In the rows, 128 means zero.
Each path below is one point turned by a fixed rotation once a step. After each direction that follows a path, write how fast that rotation turns it, in degrees each step (0 if it stays still).
Each turn is a multiple of 5 degrees from 10 to 175, or 0.
Each row of a path follows its step; steps can be skipped.
Path 1:
step 0: [123 121 121 136 132 130 133 135 126 127 138 125 122 132 121 122 126 129
 131 128 128 133 119 127 129 127 128 127 135 120 133 130 138 123 122 125]
step 1: [131 125 121 125 122 128 124 133 129 127 128 132 135 123 118 122 121 128
 117 124 137 126 121 130 129 129 135 130 124 123 135 130 131 120 121 129]
step 4: [129 124 122 124 122 127 127 127 131 129 133 129 129 128 120 117 125 127
 128 127 140 116 123 131 134 120 128 129 133 128 133 127 139 127 126 130]
step 7: [124 126 125 123 132 133 125 127 134 129 134 135 128 139 117 128 124 126
 135 129 131 125 124 135 131 125 133 131 136 124 134 122 139 128 128 130]
step 10: [128 132 129 129 131 133 124 130 132 123 136 134 130 137 114 135 120 127
 124 132 135 130 128 132 133 129 132 136 126 127 135 130 128 124 121 131]
step 12: [125 132 124 131 124 133 131 137 133 120 135 131 131 127 123 130 125 120
 132 127 125 134 120 130 124 122 132 134 126 114 126 128 133 124 121 125]
step 13: [133 131 127 131 128 131 119 133 132 124 126 129 128 129 124 129 121 126
 125 126 140 126 128 130 131 117 123 132 127 127 133 129 131 118 116 134]
step 15: [130 131 122 141 120 132 127 129 132 126 136 128 136 121 122 129 127 123
 124 135 133 131 117 129 128 123 128 128 122 127 130 131 135 127 119 125]
step 16: [128 123 123 129 126 128 125 135 131 127 125 121 127 133 123 124 120 125
 131 130 134 130 128 133 122 122 124 127 136 122 135 127 141 118 123 131]
Directions:
[131 128 130 128 131 127 128 131 128 124 124 128 128 131 129 131 126 127
 126 128 127 126 130 129 126 127 126 128 128 128 128 127 127 126 129 126]
100
[128 129 128 130 129 128 129 126 127 127 124 126 130 125 126 128 128 130
 128 126 133 126 127 128 129 125 128 128 125 131 129 131 128 129 128 128]
155
[127 131 131 130 124 131 128 131 132 127 126 126 126 128 129 129 127 127
 127 127 127 131 126 129 127 128 128 129 130 130 130 128 126 130 126 130]
20
Path 2:
step 0: [139 124 121 123 135 131 129 134 129 121 132 132 124 122 121 137 127 119
 127 124 121 125 135 136 117 124 138 125 122 132 134 130 131 126 124 124]
step 1: [129 136 122 131 140 125 129 125 128 130 129 121 126 136 134 139 125 123
 133 126 118 129 125 138 120 119 127 129 124 141 130 133 125 128 131 131]
step 5: [139 119 128 129 129 124 130 132 129 128 129 131 131 125 124 145 131 120
 129 124 122 126 139 133 125 129 130 137 131 132 125 135 131 133 141 129]
step 7: [126 122 127 126 136 131 130 127 124 135 125 130 128 131 121 134 128 125
 123 128 120 128 131 140 118 124 140 130 126 141 139 123 136 132 131 126]
step 8: [125 132 121 137 135 130 129 138 122 138 129 127 130 131 130 141 123 128
 126 125 126 132 131 134 120 125 116 132 123 134 125 124 128 134 137 122]
step 9: [124 128 117 139 131 125 126 135 132 127 130 132 126 121 124 125 128 126
 119 119 130 126 136 138 125 134 129 131 121 137 130 128 141 125 135 131]
step 12: [129 120 120 131 128 135 129 129 134 127 125 134 132 124 132 142 125 117
 123 127 120 130 123 141 127 123 134 130 124 132 130 132 133 133 135 137]
step 13: [125 138 126 132 141 137 132 133 125 133 131 136 122 128 129 131 126 114
 118 130 123 134 129 135 115 128 129 124 129 134 125 128 129 130 126 125]
step 16: [128 124 130 132 132 127 139 136 129 127 134 142 126 118 123 129 136 124
 124 119 131 123 132 136 117 131 133 131 126 126 134 132 132 127 132 130]
Directions:
[127 127 130 127 130 127 130 127 126 129 129 124 123 129 126 128 128 126
 130 127 126 129 127 127 128 128 128 127 127 126 132 126 128 131 128 126]
110
[129 127 126 128 126 128 130 129 129 130 127 128 127 129 126 129 133 131
 127 127 123 126 126 126 129 127 129 130 129 128 129 130 129 129 128 131]
160
[125 129 129 130 127 124 130 131 128 128 128 126 130 126 131 125 129 129
 128 126 130 126 127 128 129 127 129 129 126 127 130 130 128 126 131 125]
55
[129 129 131 125 131 127 130 128 128 127 131 128 128 129 130 130 129 130
 130 128 128 126 128 131 129 132 129 132 129 129 129 129 125 126 126 129]
25
[127 129 127 129 130 130 127 130 129 130 126 128 125 127 130 128 127 132
 125 132 127 130 127 127 130 131 128 129 128 130 129 126 129 127 130 126]
65
